In the rows, 100 means zero.
One turn sends every row of this set to another row. A few are shown first. Where does it send the rows asked after them?
Q_207: 77  111  104  81  54  96  69  68  91  108  90  120  110  90  72  73  80  74  133  86  101  79  119  86
Q_664: 55  74  78  103  86  98  63  111  99  93  76  99  75  131  76  82  87  71  96  96  50  105  96  74
Q_289: 84  99  63  100  113  60  98  68  106  76  126  89  147  113  90  107  71  105  97  106  74  112  89  119
Q_290: 63  99  96  93  78  100  58  78  92  103  86  126  112  108  80  73  111  71  118  94  84  70  133  63
Q_327: 70  95  69  93  106  68  105  70  107  56  131  96  126  119  99  114  75  98  91  92  76  101  98  113
Q_711: 85  104  120  73  64  91  76  76  117  98  78  105  126  118  79  81  112  67  117  99  88  67  134  98
Q_812: 74  80  94  85  83  127  97  74  92  102  102  149  110  124  64  88  71  69  130  121  98  111  103  106
Q_839: 106  91  73  104  45  104  80  89  81  123  71  108  91  137  97  85  70  114  95  123  91  104  112  81
Q_58: 89  118  64  94  90  82  100  74  111  66  123  88  122  99  112  98  92  114  81  78  105  107  105  99
Q_334: 70  110  71  89  93  75  104  75  107  54  125  91  121  111  114  101  84  108  87  75  87  99  103  97
Q_353: 91  81  102  84  87  120  102  86  108  106  83  126  137  147  77  94  102  74  114  136  91  103  122  113
Q_62: 99  105  59  102  107  65  93  66  110  85  126  88  145  100  88  107  76  105  91  107  91  116  95  119
Q_926: 79  105  91  97  83  71  72  105  104  120  58  72  126  115  73  73  110  78  128  103  63  95  119  125
Q_552: 89  80  86  101  91  112  96  68  91  112  92  148  101  139  73  84  100  91  126  140  89  97  103  119
Q_579: 68  89  88  85  65  105  79  106  103  90  80  97  64  114  74  74  66  77  110  83  68  121  76  93
Q_966: 74  107  67  94  99  74  104  74  112  55  129  93  111  106  103  113  86  98  86  82  95  99  108  115
Q_939: 105  88  88  89  55  117  89  110  105  112  64  87  121  148  97  89  80  96  86  121  85  118  116  84
Q_198: 90  101  108  85  53  82  66  58  100  101  87  123  87  111  79  78  97  85  118  98  88  58  116  92
Q_248: 68  94  75  111  99  77  46  93  92  126  72  99  119  105  62  65  102  77  126  108  53  98  102  86
Q_242: 94  92  69  97  53  120  85  99  80  125  79  107  109  120  83  81  49  99  109  114  96  133  102  81
Q_415: 72  68  84  100  97  116  73  79  92  109  96  144  123  136  65  93  87  67  111  136  76  97  115  78
Q_515: 103  120  59  101  98  71  90  69  111  85  119  82  139  92  102  93  88  117  88  92  100  114  95  105
Q_690: 88  121  67  94  90  75  96  71  104  72  120  86  140  102  115  89  88  122  89  80  93  107  101  92
Q_414: 80  85  98  85  77  96  84  117  125  90  63  77  89  140  81  82  98  76  97  100  53  114  89  108
Q_49: 63  101  77  102  84  77  71  95  84  126  76  95  106  94  58  69  79  76  147  97  70  111  97  123
Q_197: 84  80  89  95  76  93  79  94  110  92  77  107  54  134  77  77  92  90  104  105  59  104  68  106
Q_646: 79  104  71  115  79  68  70  88  78  133  65  95  96  112  76  69  102  101  135  112  69  93  107  125
Q_213: 80  96  60  99  108  65  101  74  113  68  130  89  123  110  89  120  74  95  87  99  84  109  98  125
Q_934: 97  112  61  100  101  68  93  67  103  85  121  84  155  103  101  92  79  121  95  99  84  115  91  102
Q_493: 88  86  69  107  75  122  66  102  88  119  75  113  113  132  90  72  86  98  92  116  80  118  107  50

Q_646 goes to -> Q_552
Q_966 goes to -> Q_58
Now find these:
Q_711 goes to -> Q_939
Q_49 goes to -> Q_812
Q_415 goes to -> Q_664
Q_327 goes to -> Q_334

One turn sends every row of this set to another row. A few are shown first. Where does it send the rows asked after them?
Q_755: 122  124  74  117  82  89  86  68  78  59  103  108  85  95  87  62  75  101  101  99  84  98  100  101  89  102  124
Q_403: 85  103  120  102  70  94  86  120  127  146  96  88  112  95  94  87  88  82  87  64  112  83  101  98  113  108  72
Q_382: 87  104  117  95  61  92  85  123  115  142  88  90  112  97  84  77  87  84  85  74  128  90  101  88  106  109  68
Q_142: 92  99  87  91  73  84  62  83  109  112  120  101  101  112  124  112  105  59  117  141  105  105  112  80  103  102  67
Q_969: 90  101  89  95  80  86  65  82  118  116  125  101  102  110  131  119  105  58  119  131  95  102  111  87  109  103  71
Q_669: 105  83  103  126  99  60  105  122  77  137  96  96  104  97  123  104  92  85  93  123  86  128  130  104  127  81  103
Q_254: 105  79  103  126  94  60  103  122  72  134  93  92  103  98  118  102  93  87  92  130  90  127  129  100  121  81  99
Q_549: 86  94  122  109  63  91  80  119  119  139  90  77  110  94  82  86  93  85  86  78  114  77  100  91  105  105  63
Q_14: 123  137  63  114  99  100  100  65  106  82  114  115  95  90  88  75  79  101  95  92  77  104  93  102  70  97  112
Q_936: 90  107  85  85  77  88  67  83  113  117  124  109  103  112  131  111  101  58  118  131  106  111  114  84  109  104  73
Q_252: 116  128  129  63  102  72  117  127  104  117  95  76  115  94  85  75  82  100  96  104  100  89  114  109  131  122  96
Q_878: 124  129  63  117  90  97  94  66  96  76  109  106  93  90  77  71  82  102  94  106  81  100  92  94  60  94  105
Q_320: 123  126  66  127  98  97  94  64  106  78  115  102  94  87  82  81  85  101  96  98  67  93  91  102  66  94  106
Q_24: 116  112  135  84  107  71  110  122  111  114  97  58  111  90  81  88  90  100  97  108  79  70  110  115  128  118  90
Q_187: 117  111  132  75  91  68  107  127  93  107  87  59  110  94  68  74  90  104  93  125  101  80  111  101  118  118  83
Q_143: 121  116  78  129  88  88  82  66  87  58  107  98  83  92  88  72  80  100  103  96  68  86  98  107  90  100  122
Q_82: 105  85  101  119  94  59  106  123  71  137  93  101  105  98  121  100  90  85  92  127  96  133  131  99  124  82  103
Q_302: 121  128  76  118  91  91  88  66  90  63  110  111  85  93  96  69  75  99  104  85  74  95  100  110  97  102  129

Q_320 goes to -> Q_878
Q_302 goes to -> Q_143
Now find these:
Q_669 goes to -> Q_254
Q_142 goes to -> Q_936
Q_187 goes to -> Q_252
Q_382 goes to -> Q_403

One turn sends every row of this set to another row. A few are shown first. Where does it send the rows asked after them?
Q_906: 126  93  124  83  105  91  106  107  60  106  107  93
Q_500: 108  99  102  87  106  92  96  106  142  121  109  93
Q_413: 97  95  98  106  114  110  122  114  119  69  138  102
Q_650: 116  89  102  94  63  108  105  89  108  49  95  109
Q_109: 114  82  106  79  84  104  81  115  128  79  127  86
Q_507: 127  90  121  116  116  108  116  97  110  107  126  110
Q_729: 71  118  110  82  100  85  68  99  116  68  116  113
Q_933: 94  135  128  75  88  111  115  96  100  105  82  101
Q_819: 109  113  112  76  68  97  81  69  98  81  116  107
Q_805: 87  75  105  117  106  79  78  96  101  50  87  102
Q_995: 119  97  72  85  85  110  97  97  102  62  116  116
Q_727: 134  101  117  108  109  84  115  92  78  62  78  124
Q_175: 81  124  127  89  98  97  90  95  103  110  79  72
Q_339: 97  92  133  101  119  75  118  93  73  57  88  85
Q_601: 106  73  132  95  119  79  117  94  84  91  65  94
Q_373: 113  73  117  124  103  112  89  120  88  64  102  119
Q_771: 82  112  130  80  122  93  108  140  99  82  84  84
Q_582: 106  106  97  77  83  82  100  96  87  71  55  113
Q_826: 85  103  103  103  143  72  106  122  104  84  114  97
Q_660: 98  117  119  81  127  82  82  96  136  62  118  99
Q_455: 113  118  122  66  96  97  63  104  108  74  75  114
Q_501: 108  100  96  94  74  105  105  90  78  119  104  107
Q_768: 135  83  103  119  109  83  125  120  108  90  109  111
Q_151: 77  113  135  107  120  98  85  95  122  62  77  96
Q_387: 111  99  130  73  102  88  133  96  112  112  95  77

Q_582 goes to -> Q_500
Q_906 goes to -> Q_771
Now find these:
Q_729 goes to -> Q_995
Q_727 goes to -> Q_387
Q_660 goes to -> Q_650

One turn sends every row of this set to another row. A few are shown first. Where does it send the rows asked after them?
Q_340: 121  110  92  93  126  61  106  95  101  99  117  93  153  105
Q_695: 84  134  80  84  96  77  100  70  109  114  118  111  87  123
Q_7: 96  74  63  54  114  79  90  85  78  91  126  82  128  92
Q_978: 90  103  106  47  82  80  141  106  116  96  115  104  108  108
Q_503: 107  81  89  67  99  93  81  67  98  93  104  61  132  97
Q_283: 66  91  93  82  100  128  111  79  69  102  106  100  112  84
Q_555: 111  100  104  103  115  107  106  121  122  83  123  114  143  107
Q_998: 80  110  80  98  63  78  84  64  96  101  146  113  107  112
Q_667: 79  92  108  94  95  107  73  101  70  113  126  130  118  102
Q_156: 86  77  82  99  111  92  99  75  119  108  92  65  124  87
Q_985: 111  97  86  97  92  132  89  106  91  98  110  125  128  117
Q_393: 74  70  55  88  126  77  108  92  100  106  113  86  120  82
Q_471: 88  95  96  93  69  43  107  94  110  105  146  111  129  103
Q_267: 93  86  88  87  63  83  139  105  130  84  133  105  131  100
Q_168: 79  122  80  63  95  109  129  84  116  85  123  107  87  113
Q_206: 96  115  106  68  82  48  111  92  110  124  110  107  108  118
Q_581: 114  83  76  77  96  105  131  109  84  105  91  104  143  100
Q_578: 86  101  72  92  57  119  115  75  115  80  133  107  109  109
Q_330: 73  118  108  99  129  84  85  66  86  96  133  90  122  89
Q_167: 78  95  127  100  118  81  90  115  101  99  140  119  133  93

Q_7 goes to -> Q_503
Q_555 goes to -> Q_167
Now find these:
Q_340 goes to -> Q_330
Q_695 goes to -> Q_168
Q_998 goes to -> Q_578

One turn sends every row of this set to another row. A few are shown first. Where does it send the rows asked after them?
Q_321: 93  90  80  114  93  137  104  91  142  105  98  102  114  150
Q_13: 115  97  96  101  109  151  118  107  153  104  84  108  83  113
Q_666: 94  84  80  113  104  146  120  87  136  92  75  106  110  122
Q_352: 123  98  62  83  87  138  138  74  146  115  105  124  88  115
Q_250: 105  82  61  89  90  130  145  83  142  86  104  128  77  99
Q_4: 121  138  105  98  55  122  117  81  111  119  103  93  96  129
Q_102: 98  95  68  97  98  155  123  86  141  94  84  125  88  101
Q_159: 140  112  74  111  54  109  97  114  135  87  63  102  104  89
Q_510: 127  107  72  122  50  99  89  115  130  82  71  96  116  108
Q_370: 134  95  70  117  47  80  108  111  131  75  80  97  109  106
Q_293: 95  143  65  133  63  117  113  87  145  111  68  83  78  111
Q_404: 106  126  51  124  49  87  142  76  145  102  92  89  68  111
Q_800: 133  124  107  92  56  101  143  83  114  106  114  92  83  121
Q_54: 96  85  69  95  83  118  124  101  153  86  134  121  69  121
Q_294: 117  137  113  95  60  118  116  106  121  103  115  99  66  108
Q_222: 90  69  62  103  86  112  139  86  137  74  115  116  90  121
Q_687: 104  129  106  105  49  104  110  97  114  99  125  91  85  133
Q_433: 117  69  88  108  95  104  145  94  146  88  109  95  97  141
Q_846: 133  104  62  106  43  88  105  113  136  74  92  108  92  90
Q_512: 112  135  70  122  66  106  136  93  152  103  73  89  54  89
Q_864: 108  122  78  141  70  96  135  88  143  101  62  66  85  122
Q_237: 140  115  58  101  43  101  104  103  132  89  78  113  99  86
Q_380: 126  123  128  106  69  108  126  104  115  101  101  80  84  125
Q_575: 88  69  81  119  100  121  128  96  135  74  94  101  102  130
Q_844: 89  119  72  141  59  85  126  100  147  88  93  76  66  118

Q_237 goes to -> Q_159
Q_250 goes to -> Q_102
Q_293 goes to -> Q_864
Now find these:
Q_294 goes to -> Q_4
Q_13 goes to -> Q_321

